The rows of T fall into 3 groups, and each row is roughly a mix of its group's hidden directions.
T, 112 rows:
[[-0.20 -1.33 -1.41  2.77  0.61  1.17 -3.22  4.81 -0.14 -0.23 -0.81]
 [-1.30  0.61 -2.79  2.23 -3.37 -2.92  1.18  0.24 -1.17  2.29 -2.18]
 [-1.35  2.01 -0.29  0.93 -0.98 -0.51  2.51 -1.21 -0.29  2.55  5.01]
 [ 0.20  1.24  0.61  2.51  1.31 -2.25 -0.17  2.51 -1.60  2.03  4.41]
 [ 2.13  2.11 -0.63  0.72  4.22 -0.89 -2.89 -2.47  1.94 -0.29 -0.77]
 [-1.32 -1.11 -2.32 -0.32 -1.02 -1.10  5.30  0.62 -2.00  2.02 -0.38]
 [ 0.37  1.22 -0.85 -1.96 -0.89  4.64 -2.72 -1.07  2.62  0.92  1.65]
 [ 1.78 -0.66 -2.35  0.44  1.21 -3.06 -0.27 -0.57  3.40 -2.55  2.97]
 [-1.13 -2.01 -3.15 -1.62  0.39  1.99  1.25 -1.34  4.31  1.25  1.41]
 [-1.28  1.86 -2.25  0.99 -1.98 -1.59 -4.04 -0.50  3.17 -1.79  0.17]
 [-3.10 -1.98 -2.82 -0.76 -2.80 -0.27  1.24  1.89 -0.28 -1.06 -3.34]
 [-0.80  1.94 -0.03 -0.97  1.92  3.74 -1.52  3.21 -1.78  2.66 -1.23]
 [-1.49  2.81 -0.96  1.56  2.34 -2.45  3.06  0.94 -3.23  0.01  1.32]
 [-2.89 -1.42 -1.54  0.13 -3.56  0.83  3.89  1.61 -0.10  1.13  1.50]
 [-3.09  0.45  0.76  2.88 -0.37 -2.71 -0.24 -0.02 -1.86  1.60 -3.91]
 [ 0.95 -2.14  1.06 -0.20 -0.56 -1.03 -0.21  3.13 -3.01 -1.41 -4.31]
 [ 0.54  2.62 -4.34 -0.05 -1.06 -2.48  0.75  2.47 -1.26 -2.45  0.15]
 [ 0.58 -2.05 -0.37 -3.63  2.40 -0.95  0.87 -3.03  1.32  2.66 -2.05]
 [ 1.11 -2.68  2.24 -2.79 -1.64  2.41  3.88 -0.57 -0.60  0.12 -1.41]
 [ 0.87  0.52 -1.01  3.65  3.88 -0.37 -0.42  3.32  1.61  0.10  1.73]
 [-1.37  0.51 -0.06  0.97 -1.41 -2.06 -4.44  0.22 -0.26 -3.70 -2.15]
 [ 0.79 -3.20  1.24  1.27  1.71 -2.77 -0.45  4.43  0.36 -0.52 -1.62]
 [ 1.78  0.16  1.47  1.03  3.02 -2.33  0.75  2.75 -4.05 -0.44 -1.33]
 [-0.30  0.75  2.53  0.90 -1.04  4.21  1.93 -1.70 -1.02  3.56 -0.63]
 [ 0.63  0.15  1.14 -3.08  0.56 -2.11 -4.21 -2.82  0.56 -2.01  1.21]
 [-0.17 -2.82  3.30  0.80  1.68 -0.85  0.61  3.18 -0.02 -1.02 -3.58]
 [-0.14 -2.45  0.88  1.60  3.24 -1.00 -1.66 -3.31 -0.10 -0.35  3.56]
 [ 2.13  0.32  1.23 -1.12  0.83 -1.65  2.51 -3.23 -2.02 -1.23  3.77]
 [-0.03  0.56 -0.25  1.59  4.36  1.84 -0.04  0.69 -4.08  0.23  2.22]
 [-0.97 -0.67  0.72 -0.80 -1.28  1.55  2.51  1.68  1.37 -2.09 -5.05]
 [-1.02  0.84 -0.55 -2.03 -0.11  1.48 -0.60 -3.74  3.04  1.06  3.79]
 [ 0.63  0.25 -0.45  0.94  2.37 -0.11  4.89  2.54  0.34 -2.50  1.89]
 [-1.00 -2.27  1.21 -0.27 -1.65 -3.19 -1.04 -1.71 -2.34  0.88 -4.08]
 [-3.96  0.29 -1.12  1.63 -1.25  0.86  0.44  3.32  2.03 -0.97 -3.04]
 [ 0.27 -3.92  0.43  3.32 -1.76  2.11 -2.70 -1.26  0.96  1.86 -0.15]
 [-0.29  1.69 -5.22 -0.48  0.48 -1.83  1.30  0.35  0.48 -1.68  2.93]
 [ 0.51 -1.96  4.26  1.14  0.54  0.71 -1.77  1.24 -0.25  4.29  0.06]
 [ 2.03 -0.87  1.23 -2.42 -2.85 -0.93 -2.35 -3.70 -0.25  2.54 -0.68]
 [ 2.39 -3.22  1.35  2.49 -1.05 -1.03 -2.04 -1.38 -0.92 -2.84 -2.50]
 [-4.05  1.49 -1.43  0.26 -4.09  1.05 -1.14 -1.17  2.01 -1.36  0.57]
 [-0.21 -0.08  1.58  0.97 -3.53  3.37  3.26  1.72  0.54 -2.42  0.64]
 [-1.94  1.70  0.98  1.42 -0.98 -2.75 -1.43  2.93 -3.94 -1.69 -0.51]
 [ 0.27  0.70  3.93 -3.38  0.86  1.72 -0.98 -1.82 -1.78 -2.76  1.12]
 [ 0.60  1.86  0.74 -2.28  1.40  0.16  0.30  0.60 -0.52  4.63  3.71]
 [-1.72  1.20 -0.71  0.40  0.97  0.25  3.16 -0.02  0.19  1.59  5.37]
 [ 3.09 -2.00  0.42 -2.24  0.16 -1.56  2.04  4.13  0.97  0.84 -1.82]
 [-0.14  2.72 -1.76  0.46 -2.42  3.16  4.01  0.44 -1.03  1.53 -1.09]
 [-0.97  0.70 -0.37  0.22 -3.53 -1.85  0.53  3.01  1.39 -3.96 -1.74]
 [-1.99  0.48 -2.34  1.13 -2.63  0.77 -1.62 -1.29  4.16  1.41  2.32]
 [ 2.57 -4.74 -1.06  1.46 -0.30 -1.18 -1.52 -0.59  2.44  1.25  1.86]
 [ 1.82  1.90 -2.96 -1.65 -0.72 -0.33 -0.24 -4.04 -0.58 -0.88  3.30]
 [ 2.36 -0.17 -4.33  1.32 -3.11  0.99  3.08  0.70  0.52  0.65  0.00]
 [ 0.89 -2.48 -0.19 -0.51 -1.35  2.95  2.38 -0.46  3.28  3.61  0.15]
 [-1.79 -1.91  1.09 -1.19 -1.50 -2.21  0.30 -2.49 -2.36 -0.31 -4.34]
 [ 1.67 -4.53  0.28  0.94  1.64 -3.55 -0.67  0.35 -1.99  1.18 -1.43]
 [ 1.49  0.15  0.92  2.75 -3.99 -1.06 -0.20  0.53 -1.87  0.78 -3.92]
 [ 2.14 -4.98  0.38  0.17  0.69 -2.20 -0.61  1.24  2.23 -1.86 -1.48]
 [-1.30  5.01  1.14 -0.51 -0.30  0.27 -1.34 -1.22 -3.86 -0.83 -0.03]
 [-0.17 -0.31  1.41  0.02 -2.11 -4.24  1.94 -0.57 -2.89 -3.07 -1.02]
 [ 2.69 -3.20  0.98 -1.36 -2.32  1.44 -1.40 -0.79  1.19  0.39 -3.94]
 [ 0.00 -0.39  0.96 -0.48 -0.47  4.43  3.44 -2.02 -0.64 -2.26  2.21]
 [-1.81  1.55  2.88 -0.95  2.68 -2.70 -2.98  2.35 -1.68 -0.90 -0.16]
 [ 0.20  1.11 -0.31  1.80 -2.82  1.07  0.01 -1.65 -2.02 -3.57 -3.77]
 [ 0.29  0.82  0.40  2.67 -2.66 -1.87  0.02  1.56 -2.83 -0.51 -4.26]
 [ 2.50  0.76  2.34  0.63  0.26  1.47 -4.03 -1.90  2.84  0.42  2.11]
 [-2.60  4.12 -2.44  1.03 -1.40 -0.63 -3.02 -0.40 -1.26 -0.77  1.70]
 [-0.96 -4.28  0.32  2.25  0.60  0.78  1.07  2.49  3.11  2.19 -0.49]
 [ 1.01  0.34 -4.29  2.93  0.47 -1.73  1.01  1.05 -1.26  0.36  3.50]
 [ 2.88 -2.31 -0.96  1.42  2.61 -3.36 -0.56  0.28 -1.29 -0.32  3.25]
 [-1.03 -0.65  1.14 -0.05 -0.94  4.90  2.78 -1.11  2.22  2.20 -1.03]
 [-1.79  3.24 -0.80 -0.28 -0.03 -2.21 -3.19 -1.97 -3.06 -2.13  0.33]
 [ 3.24  1.61  3.79  1.69  3.40  1.31 -0.23  0.46 -0.84 -1.31  1.09]
 [-1.60  2.35 -2.10  1.23 -0.09 -1.23 -3.37  3.76  1.97 -0.09 -1.59]
 [-0.03 -0.33  0.28 -0.98  2.02  0.49  4.35 -4.38  0.29 -0.84  1.75]
 [ 0.71  2.17  2.22 -2.36  1.08  0.65  3.98 -2.10 -2.31  1.54  1.49]
 [ 2.36  3.34 -2.30 -1.47 -3.57 -0.94 -1.06 -0.43 -1.90 -1.87 -1.09]
 [ 1.98 -0.70  0.57 -0.68  1.57  0.50 -0.96 -0.29  1.98  5.87  0.40]
 [-0.57 -1.24 -1.56 -1.81  1.67  3.00  2.18 -1.67  3.74  0.48  2.53]
 [ 0.18  1.86  2.70  0.40 -1.12  1.12 -0.94  0.75 -2.40  5.15 -0.52]
 [-2.57  0.37  1.74  1.30 -1.34  3.31  1.87  2.14  0.75  2.44 -2.94]
 [-0.86  0.34 -4.54 -0.66  0.78 -2.46 -0.91 -0.10  2.05 -1.67  3.33]
 [ 2.19  0.93  2.44 -4.32  0.85  0.82  0.85 -3.71 -0.97 -0.56  0.01]
 [ 2.80 -2.64  3.35  1.03 -0.92  2.04  1.59 -1.33 -1.10  0.37 -3.11]
 [ 1.08  1.54  1.56 -1.15 -1.25 -0.80 -3.07  1.05 -5.20  0.18  0.62]
 [ 0.80  3.47 -0.75 -0.76 -1.84  2.87  3.27 -0.34 -1.83  2.78  0.31]
 [ 0.74 -1.63  2.36 -2.73 -0.06  0.08  1.65 -1.54 -1.37  4.15 -2.64]
 [-0.13 -2.64  3.28  2.03 -0.82  2.82  1.53  0.56  0.37  1.66 -3.38]
 [-4.64  1.16 -1.61 -2.02 -1.30 -1.94  0.17 -0.13 -1.62 -0.08  3.13]
 [-0.48 -1.08  0.62  3.09  0.87  0.69  3.14  0.69 -1.87 -3.06 -3.42]
 [ 0.23 -0.78 -2.84  2.44 -2.49  2.56  1.80 -3.62  0.71 -1.65 -0.62]
 [-1.56 -0.02  0.22 -3.61 -1.72  0.45  2.77 -3.20 -1.09  1.44  2.76]
 [ 0.49 -4.06  2.52 -0.79 -2.91  0.29  1.03 -1.62 -1.93  0.74 -2.69]
 [-2.62 -0.56 -3.22 -4.05  0.95 -0.27  0.25 -2.88  1.73  0.43  1.01]
 [-0.83 -1.33  1.79  1.22 -4.36  1.64 -2.76  0.12 -2.80 -0.30 -1.75]
 [-2.86  1.20 -3.64  1.37  3.12 -0.34 -1.12 -0.44  2.25 -2.46 -0.54]
 [-0.73 -0.61 -0.81 -0.05 -2.65  4.14 -2.37 -0.08  3.92  0.45 -0.70]
 [ 1.72  0.68  1.57 -0.28  1.97  2.37  0.04 -0.02 -1.10  5.22  1.89]
 [ 1.11  0.18 -3.01  0.68 -1.16 -0.63 -0.46 -3.61  3.11  2.85 -1.97]
 [ 2.18 -1.84  1.20 -3.52  1.47 -0.05  3.12 -1.77 -2.70  0.93 -1.51]
 [ 0.07  2.31 -3.22 -0.70  2.86 -1.55 -0.91  0.05  3.79 -1.25  1.99]
 [ 2.02  0.92  2.12 -0.23  1.45  3.59 -0.20 -2.96  3.11 -0.53  2.04]
 [-1.01 -0.27  1.30  0.77  0.59 -0.26 -2.26  4.19 -1.76 -3.72 -2.02]
 [-0.22 -2.31  1.30 -1.03 -1.77 -1.07 -0.51 -5.37  0.03  1.84 -1.58]
 [ 0.96  3.12  1.29  2.70  3.09 -0.88 -3.57  0.75  0.34 -1.63  1.21]
 [-1.08  3.06 -0.34  1.11 -2.40  2.25 -0.17  3.84  0.52 -2.96  0.95]
 [ 0.84  0.54 -0.17 -0.24 -3.19  4.14 -1.55  0.90  3.57 -0.24  1.73]
 [ 1.58 -1.47  0.23  1.26 -1.94 -2.40  1.02  3.92  3.63  0.97 -1.02]
 [ 0.64 -0.39  0.66 -1.36 -1.30 -2.29  2.55 -3.93 -0.72 -3.53  1.66]
 [-1.87  3.80 -1.89 -0.57  1.31 -0.02 -4.60  0.53 -1.46 -0.53 -0.21]
 [ 2.42  0.47  2.34  1.77 -3.74  2.21 -0.14 -2.01  0.82 -0.07 -3.02]
 [ 0.42 -1.64 -2.00 -1.28  2.45 -0.11  0.90 -0.49  2.44  3.12  4.03]
 [ 4.43  0.23  2.98  2.01  1.03  1.30 -2.17 -0.41  0.74 -0.64 -2.50]]

Here is one row from each group, named. Which group is each of the other rows in?
[-0.50  0.61  0.21 -3.09  2.06  4.62  2.19 -0.55 -2.28 -1.13  0.30]
<88>
[ 0.16  1.93 -3.95 -0.11 -1.46  0.47  4.17  1.49 -0.33 -1.99 -1.42]
<108>
[-1.43 -1.05 -0.02 -0.91 -0.60  2.68  2.64  0.18  2.08  0.92  4.87]
<127>

[-2.57 -1.74  4.48  0.83  2.76 -0.06 -2.84  0.06  0.39  1.11  0.10]
<108>
[-0.17  0.08  1.33  1.92 -1.14  1.25  3.71  3.28 -2.19 -3.06  0.69]
<88>
[-1.28  1.23  0.28 -2.66 -0.97 -0.24  3.26 -3.45 -1.80  1.54  2.83]
<127>
[ 2.13 -4.53 -0.62  0.55 -1.86  0.33 -2.88  2.16  2.19 -0.02 -0.65]
<88>
[ 0.01 -1.24  0.21 -1.51  4.44  0.26  3.32  2.46 -2.17 -1.31  0.58]
<127>
[ 2.17  0.80  0.19  2.66  1.53 -0.31 -2.27  3.02 -1.90  1.47  3.53]
<88>
[-2.18  0.46  0.67  2.59  1.87  2.86  2.16  2.26 -0.64  3.05 -2.04]
<88>
[-0.47 -1.15 -1.97  3.01  2.85 -1.50  3.28  2.24 -1.33 -2.22  0.24]
<108>
[ 0.86  1.35  1.01 -1.50  1.14  0.41  4.10 -3.01  2.16  2.59  1.70]
<88>
[ 0.52 -0.44 -0.33  1.15  2.30 -2.07  1.93  5.17 -1.14  1.85  0.86]
<108>
[-3.36 -3.05 -2.46 -3.23 -2.42 -0.92  0.53  1.46 -0.71  0.03 -0.86]
<127>
